One turning vector, and how many steps it has turned:
The counts run from 0 to 619.
[ -7 -28  13   6  10  10 -14  19   6 -36  25 -18  -2  -3 -10   2  16 -11
  13  13  14  15   3   9   9  -6 -20   3  -5  24  -4 -27 -36   6  -7  16
 -22 -21 -38 -14  22   5 -15  -7  -5  35 -15 -29]	49
[  0  13  11  15 -32  25 -16   7  23 -11 -10   3 -16   5  10 -11  10 -22
  14   9  14  -2  10  24  19 -21 -34 -25 -23  17  24 -22  11 -13  -9  18
 -18 -15 -15 -21  12   2   0  35  -2   0 -37   2]	566
[ -5  -8   6  20  -1  17   3   6   8 -14   3 -48  29   6 -12  15  -2  20
  16  -7 -11  26 -19  20   8 -16 -26   2 -23  -5  16 -13 -32 -14 -21  12
 -35  -1   4 -18  12  -8   9  14  -7  45  -1   5]	300
[ -5 -15 -13   7 -45   4 -26  13   1  -3  -5 -27 -17  12   4 -24   9   4
 -28   9  10  25 -13  28  28   8 -30   8  -9  -4  33  -4  10 -24  27   9
 -14 -18 -16  10  13  -5 -17 -13   6   5  13 -18]	190
[ 21   8  10  29  13  20  32  22 -11 -18 -16 -24  15  10 -20  -8  21  34
   4  -9  -5  -5  -3   6   7  11  11  -8  -4   5  -4   1 -32 -23 -25   7
 -29   2 -32   9 -21  -6  15  21 -13  31 -17 -11]	503
[ -1 -10 -31  14 -11 -39 -23  -3  -7  -2 -16 -18   8 -11  15 -13  20   9
 -20  -4   9  31  -9 -12  -9   7 -18  10  13  -5  30   1  29 -21  12   1
  12 -13  -6  -7  28 -13  -9 -25  21  -7  -4 -47]	403
[ 23  -2   9  23  14  19   6  18  -1 -36   6 -29  -7  -2 -21 -12  32   8
   8  11  18   2   6   1   8   5   4 -12  12  25 -18 -19 -28   0 -23   1
 -21 -12 -42   3 -10   6 -14  21   0  29 -29 -14]	279
[-11 -28   2  26  28  30 -13   6   4 -28  10 -21   5 -17   0  -3 -18  15
   2  22   3   8  -2  -1   8   0   5  -3   1  18  -6  -7 -18   4  14  -5
 -16 -22 -27  -7  40   4 -10 -17  -5  43 -28 -33]	486
[ 10 -16  -6  30  16   7 -18  -2  28 -16  -4 -28  20 -19 -12  25  -3   1
  35   6   9  30  -6  -6  11 -12 -18 -10  -5  13  -2 -20   5   2 -24 -17
 -22   9  13 -13  22  20  -3  37  26   7 -31  -5]	88
[ 16 -16  18  15  12  27  14  29   0 -27   0 -22   1  10 -20   1  23   9
  15   9  11   4   2  11  26   3  -1  -2  -9  22 -15 -19 -44  -7 -21   5
 -32 -10 -39   3 -10  12  -6  18  -6  25 -15 -10]	275
[ -6  18  -4  13 -22  33 -10  -2   0 -13 -21 -33  12  16  17  -2   0   5
  -2   0  -8  -5 -16  14  -1 -15 -36  -9 -22  -6  38 -16  -6 -30 -30  15
 -13   4   7 -27  12 -20  13  11 -15  31 -15  18]	332
[  2  25 -17  22   9  -5 -11  10   2 -10 -32  11   1 -22  20  -7  21  -8
   9  -7  12   5  10 -21 -15  -2 -11 -18  -4  12  27  -2  34 -25 -37  11
  19   6 -17 -16  14   4  13  20  15 -25 -41 -17]	577
[ 20  -3 -15   9  -6   9   2  33  -7  12  -2  17  13  15   5 -19  23  18
 -10 -24 -16  27  -1   4  15  28  -8   2 -14   3  23  -5  16 -33   3  -5
 -13  22 -22  20 -30 -20  21  -4   1 -13  -2 -48]	211
[  5 -37  -4   1  -7  51 -29  27   3 -15  10 -17 -18  12   1 -16  -2   0
 -14  27   3  22  -1   9  40   8  -9   8 -18  16   0 -24   1  -5  13 -20
 -22  -2 -27  16   3   0 -19 -15  -3  10  -8 -19]	451
[  5 -15   1  22 -32  -4  -4   3   3 -23 -21  15 -13   9   5 -14  25  -6
 -13  19  31 -22   5  10  17  10 -20  -5  20  15  33  -8   2 -26   8   6
 -16 -43  -2   1  17  13  -3   9  -2  -9 -21 -42]	165
[  2 -17  18   2  -4  32  -8  33   5 -10  17  15 -16   9   3 -18  14 -11
   8   7   1  13  16  18  20  -2 -11 -11 -28  26  -1 -19  -8  -7  14  16
 -22 -11 -57  -3  -2  -8  -6  -3 -10  12 -21 -39]	17
[ 27 -10 -31  21   9  -3 -22  13   2  -3   0 -10   1 -10   3 -20  22  10
 -16  -5   4  36   1 -22   2  25   0  -3  18   6   6  -7  38 -10   2 -27
  10  16 -17  17  -7 -12 -12 -13  21 -11 -20 -47]	432
[ -1  -4  -4   9   0  22 -18   1  -2 -36  10 -52  12   5  -7   2  18  -1
  -2  10   4  16 -19   1  -4  -5 -32   4   4   8  13 -27 -28  -8 -40   6
 -14   7 -10 -16  14 -14  -9  -6 -10  45  -3   8]	76
[ -7 -14   2  19  -6  24   8   8   5   0 -38  -3  23   7  14  25 -12   8
  28  10  -6  -6  -3   3  21 -19 -27   1 -35  -2  23 -12   3 -25 -16  -9
 -23 -13  32 -22  21   8  22  28   4  -3 -27  -8]	123
[-19 -23  -6  12 -10 -24   0  12   2  -2 -39  13  14  -6  19  15   3   3
  16   2   8  12  -4  -3  16 -13 -24  11 -23  -1  32  -1  15 -28  11   5
 -12 -32   9 -19  35  17  16  11  20 -24 -16 -44]	379
[ -7  20  -6   7 -30   7  -7  -1 -17 -14 -36 -14  -5  13  32 -23  21  -5
 -16  12   4 -21  -4  -1 -10 -14 -27  -5  -4   0  41  -8  14 -28 -15  16
  10 -26 -14 -28  21 -26   0  -9 -10  12 -22 -13]	365
[ 11   7  -5   9   3  11   5  16 -12 -23  -1 -50  22  15  -9   3  33  13
   3 -10  -8  20 -17  -4  -6  -3 -23   7  -7  -1   5 -23 -28 -16 -49   9
 -14  15 -19 -11 -13 -20   3   5  -4  37   1   7]	71
[ -1 -23   9  12  16   5 -18  18  10 -36  18 -26  -8 -17 -14   4  18 -11
  15  18  22  23   4   2  16  -6  -8  -3   1  26 -13 -25 -24  11 -13   8
 -16 -14 -43  -5  21  22 -23   7  13  25 -19 -19]	51
[ -1  14 -18  25   0  21 -26 -17   2 -19 -20 -45   4 -12  18  -6  -4   2
  -1  17   4   1  -9 -13 -11 -14 -17 -10   5   0  18 -11  25  -3 -22 -12
   7   2   8 -28  33 -16 -12   5   7  22 -39   7]	111
[ 31 -17 -25  17  -2   5 -25  16   4 -15   2   2 -13  -1  -2 -23  34  -1
 -22   7  17  19   2 -14  12  32  -6  -4  27  17  10 -15  26 -16  -7 -23
   3   7 -20  23 -11   0 -14 -10  11 -16 -17 -44]	428
[  2   0  -7  14  26  17  -9  12 -13 -21  15 -23   1 -10   8 -24   9  12
  -8   5  -6  17   3 -15 -16   4   6  -5   4  16  -7 -10  -1   3   1   1
   6  -2 -54 -10  14 -29 -15 -32  -6  44 -29 -38]	254
[-15  11  -3  19 -15  19 -12  17  13   0 -23 -23   8  -5   8   8 -11   1
  13 -11  -5  22 -11  21  18 -19 -30  -6 -47  -7  34  -6   6 -29 -17  21
 -19   8  -5 -16  18   9  17  30   5   3  -9  23]	558
[-10   5 -19  24  -7 -19   2  -2 -13   9 -55 -28  16  -9  22  -1  -4  30
  -4   0  -2   7 -11 -12   1 -16  -8   8 -15 -18  29  14  27 -28   6  -2
   7 -23   7 -18  33  -6  10   4  21  -4 -22 -14]	148
[ 21  -2   9  23  22  19   5  16  -2 -39   9 -20   0  -1 -18 -11  34   6
   5  13  18  -5   4  -4   0  12   5 -13  21  25 -11 -16 -33  -7 -32   5
 -18  -7 -38   2  -6   7  -8  14  -7  30 -29 -17]	280
[ 18  -1  -1  10  12  31  17  26 -24   3  -8 -33  14  17   5 -14   2  38
  -2 -10 -27  22  -2  -3   8   0  11   3 -25  -3 -12  -3  -1 -11   7 -13
 -16   5 -36  -3 -17 -36   1 -14  -6  37 -18 -25]	473
[ -6  29 -27  36  13   1 -22  -5  13 -10 -17 -27  13 -31   8  -3  -4  13
  -1 -12   0  22 -12  -7 -19   1 -13 -17  -2  -4  37   6  20 -24 -32  17
   9  20  -5 -13  31   1  19  16  10  12 -22   7]	549
[ -3   2 -14  28  31   1   5  11  -5 -14 -10 -49  37 -14 -10  15   3  32
  11 -19  -8  32 -18  -6  -8   1  -5   6 -11 -10  11  -2 -23 -17 -36   7
 -14  19  -6 -10  15  -1  16   6   7  38  -4   0]	294
[  0  -8   5  20  -6  31  -5  13  11 -25  -1 -45  10   7 -18  10   2   7
  11   6   6  13 -17  21  23 -10 -25   0 -17   2  11 -19 -35 -15 -30  12
 -35   1  -4  -7  11  11   0  22  -5  37  -3  20]	303
